One turn moves each row of this set onto another row. After a few examples, where does it send each row asked below?
nedu: +2.58 -0.32 +0.03 +0.09 +0.11 -3.82 +1.74 +1.70 +1.89 -0.74 -1.02 -3.57 -0.29 +1.07 +0.11 +0.16 +1.72 +2.14 -0.20 -1.22 -1.93 -0.42 +2.47 +0.48 -0.32 +1.45 -0.29 +2.83 -0.91 -0.55 +2.26 -0.07 -0.75 -2.08
Pamil: +1.37 +1.65 -0.16 +2.17 -1.62 +1.13 +0.24 -2.34 -0.97 +2.03 +0.55 +1.47 -1.46 -2.26 -1.01 -0.42 -0.34 -0.82 +0.50 +1.03 -1.87 -0.87 +0.91 +1.44 -0.26 +1.96 -4.34 +0.89 -0.82 +0.59 -0.24 +1.31 -1.13 -3.13
Kud: -0.26 +1.48 -2.04 -1.00 -0.95 -0.36 -2.62 -1.07 +2.17 -0.87 +0.09 +0.68 -1.71 -0.56 +1.82 -0.87 +3.27 -2.10 -0.55 +2.98 -1.51 +1.43 +0.69 -0.97 +1.63 -0.29 -0.01 -0.24 +1.40 -1.41 -2.67 -3.03 +0.48 -1.28
lel: +0.26 +0.98 +0.73 -2.78 -0.40 +2.55 -0.56 -0.66 -0.74 +0.42 +1.04 -1.40 -1.04 -2.03 -0.12 +3.37 +1.43 +0.37 +0.70 +1.06 -0.29 +0.63 +1.50 -0.62 -0.30 +2.05 -0.41 -0.52 -4.35 -1.51 +1.76 -1.66 +1.91 -1.07
num: +1.08 +0.05 -2.11 -3.09 +0.78 -2.58 -3.33 -1.71 -1.02 +1.65 +0.76 -1.86 +0.30 -0.55 +0.82 +0.31 +0.23 +1.06 -1.51 +0.98 -1.11 -0.57 -2.21 +0.18 -0.96 +1.59 +0.06 +0.03 -1.03 -3.14 -0.48 +0.43 -1.96 +3.20
zunol: -1.72 +2.01 +0.36 +0.87 +1.10 -0.82 +1.97 +0.05 -2.17 -3.73 +0.94 -1.36 -1.80 -2.11 -0.30 -1.28 +0.32 +1.45 -0.41 +1.38 +0.97 -0.38 +0.88 +1.10 +1.34 +2.16 +2.39 -1.40 -1.32 -0.31 -1.74 -1.85 +2.01 -0.61
gir: +2.06 -0.89 -1.68 +1.44 +0.38 +0.23 -1.91 +1.11 -2.75 +1.31 +0.78 +1.86 -0.48 -3.98 -1.55 -0.07 -3.00 -0.73 -0.05 -0.59 -0.66 +0.35 -0.21 -0.10 -0.25 -0.79 -0.39 +0.56 -0.01 +0.70 -0.41 +1.71 +3.00 +2.97
viv: +2.77 -2.65 -2.03 -2.15 +0.04 +0.92 -0.12 +1.47 -1.80 -0.09 -0.28 -1.31 +0.83 -2.49 +2.07 -0.08 +1.29 -1.54 +1.98 -1.49 -0.14 +0.14 +0.13 +0.89 +0.01 -1.73 +1.30 -0.56 +1.09 -0.79 +1.17 -3.12 +1.28 +2.61
Zal: +1.27 -0.14 -1.51 +0.11 -0.72 -0.60 -1.27 +0.56 +0.52 +1.56 +1.16 -0.63 +0.10 +1.69 +1.67 +0.38 +2.58 -1.59 +0.38 -1.61 -1.88 -4.86 -1.33 -2.79 +0.41 -0.42 -2.37 +0.97 -1.77 -0.04 -0.22 +1.40 -0.42 -1.35
movit: +0.91 -0.52 +0.74 +0.30 -0.73 +1.70 -0.73 -0.61 +1.90 -2.08 +1.31 -0.03 -3.95 -0.32 -1.70 -1.71 -1.46 +1.28 +0.52 -0.18 +1.90 +0.93 -0.41 +1.21 +1.54 +1.70 +2.45 -0.18 +0.94 -1.34 +0.56 +2.15 -3.81 +0.34
fufa: +1.01 -1.31 -1.28 -1.81 -1.61 -1.54 +1.99 -0.51 -4.31 -1.54 +1.21 +0.10 -1.26 +0.20 +1.25 +1.25 +1.06 -1.04 -1.50 +0.19 +2.20 -1.96 -0.04 -1.83 +1.53 +1.29 -1.00 -1.45 +1.71 -0.03 -0.71 -2.38 -0.76 -0.03
Divu: +0.39 +2.51 -2.86 +1.89 -0.48 +1.27 +0.81 +0.92 +1.74 +0.30 +0.01 -1.07 -3.09 -2.48 +1.92 +0.12 +0.27 +0.87 -2.19 -0.46 -1.58 +1.89 -3.43 +1.04 -0.23 +1.75 -0.03 +2.48 +0.01 -2.00 +0.44 +1.65 +1.41 -0.48
Borob: -1.30 +1.01 +3.00 -2.64 -0.23 +2.07 -0.45 +0.85 +3.26 -1.12 -1.31 +0.05 -1.89 -0.03 +0.15 +0.92 -0.26 -1.55 +1.84 +0.53 -0.10 -0.78 -0.38 +0.00 -0.58 +0.98 +1.53 +1.31 +1.68 +2.28 +0.92 +2.36 -0.32 +0.16
vobud: +1.05 +1.26 -1.55 +0.57 +0.23 -2.57 +0.28 -2.54 -0.36 -3.11 +2.31 -1.66 +0.09 +1.52 +0.14 -2.19 -0.50 +1.84 -1.59 +2.07 -2.29 +1.67 -0.39 -2.80 -1.31 +1.06 +0.92 +0.78 +3.22 +0.81 +1.60 +0.76 +0.83 -0.21
basa: +0.98 -1.06 -1.30 +1.93 +1.43 +0.68 -1.06 +0.13 -0.44 +0.18 +1.42 -0.70 +0.05 +0.89 +0.09 -1.15 +0.82 -2.26 +0.96 -2.08 +0.19 +1.95 -0.12 +2.23 -1.11 -2.43 -0.20 +2.08 -0.94 -1.91 +1.21 -1.49 +3.98 -3.71
zos: -1.67 -3.47 -0.80 -1.91 +1.81 +0.20 -1.85 +1.11 +2.82 -2.71 -1.44 +0.18 -1.72 -2.18 +0.51 -2.66 +0.89 -1.92 -1.53 -1.35 -0.48 +0.60 -0.24 +0.38 +1.78 -0.33 +0.77 +1.93 -0.25 +0.74 +0.42 +0.40 -2.75 +1.08
tev: -1.45 -1.77 -0.40 -0.86 -1.08 -0.83 +1.78 -1.90 -0.25 +0.42 -0.77 -0.27 +0.31 +0.18 +1.86 -2.58 -0.55 -0.80 +1.67 +1.77 -0.28 -0.82 +3.15 -3.37 -2.04 +0.82 -0.40 -1.72 -0.90 -2.99 +0.15 +0.20 +2.07 -3.07
pelut: -1.13 -4.30 +0.44 -1.07 +0.15 +0.10 -0.32 -2.38 +0.34 +0.54 +0.68 +0.31 -2.77 -0.04 +0.53 -2.64 -0.44 -1.93 +0.46 +1.47 +0.15 -0.39 -0.99 +0.14 -1.24 +0.99 +0.60 +0.59 -0.16 +1.13 -0.33 +4.89 -0.49 +2.48
Kuref: +0.64 -1.80 +1.59 -0.06 +0.61 +1.00 -1.54 -1.57 -0.02 -3.35 +0.37 -1.01 -2.19 +3.44 +0.75 -0.60 -0.50 -1.98 -1.63 +0.63 +1.16 +0.12 +0.43 +1.98 +0.35 -1.59 -1.62 +1.35 +1.82 +1.48 +1.01 +0.57 -2.23 +0.05
genep: +2.31 -1.82 -1.31 -0.14 -1.00 -0.32 -1.15 +0.55 -2.82 +0.40 +1.48 +1.22 +0.58 +0.89 -2.39 +1.05 -0.65 +1.10 +1.24 -3.20 +0.77 +2.20 +0.66 -2.54 -1.53 +2.70 -0.87 +0.96 +0.43 -2.29 +1.99 -0.75 -1.20 -1.83
demut: +0.35 +1.34 -0.05 +1.92 -0.56 -1.58 -0.02 +3.50 -1.62 -1.41 -2.44 -0.15 -0.84 -0.04 +0.97 -1.86 -2.95 -0.01 +0.65 +0.58 -0.08 -1.67 +1.06 -0.25 -2.55 +0.80 +1.23 +1.68 +1.19 +0.03 -1.33 +1.11 +3.34 -1.32
Dil: -1.52 -0.18 -0.10 +1.08 +0.84 +0.10 -0.31 -0.86 -0.01 +1.93 -1.22 +1.34 +3.34 +0.35 +1.96 +1.06 -0.91 -1.39 +1.64 +0.65 -1.78 +3.33 -0.50 +0.73 -0.47 +1.88 -1.03 +1.06 +3.81 -0.83 +0.24 +0.25 +0.62 +1.09
Lafez: +0.65 -0.13 -0.99 +0.48 -0.18 +0.41 -0.70 -1.56 +2.44 +1.15 +0.12 -0.27 +5.08 -2.15 -0.45 -2.43 +1.57 +1.86 +1.52 -0.41 -0.07 -0.71 +2.10 +1.02 -0.88 +1.00 +2.41 -0.28 -1.07 -0.11 +2.31 +0.62 +0.10 +0.40
zofu: +0.90 -1.56 -1.30 +2.23 +1.50 -0.42 +0.89 -1.67 -0.51 -0.31 +2.57 +1.08 +0.75 -0.53 -1.06 -0.84 +3.56 -0.83 -0.32 +0.11 -2.32 +3.41 +1.38 +0.32 +0.80 +0.03 +0.65 -3.02 -1.99 +1.35 -1.29 +0.84 -1.07 -2.06
zovev: -1.36 -0.22 -2.49 -0.10 +2.46 -2.36 -0.24 -0.85 +0.34 -0.78 +0.67 +0.50 +0.30 -2.83 -2.36 -1.06 -1.76 -0.08 -3.34 -1.10 -0.69 -1.49 -0.86 -2.71 -0.89 -0.90 -0.37 +0.33 -2.92 -0.44 +1.31 +0.34 +1.95 -2.81

Lafez goes to -> zofu
vobud goes to -> Dil
Now these:
movit goes to -> pelut
lel goes to -> zovev
viv goes to -> zunol

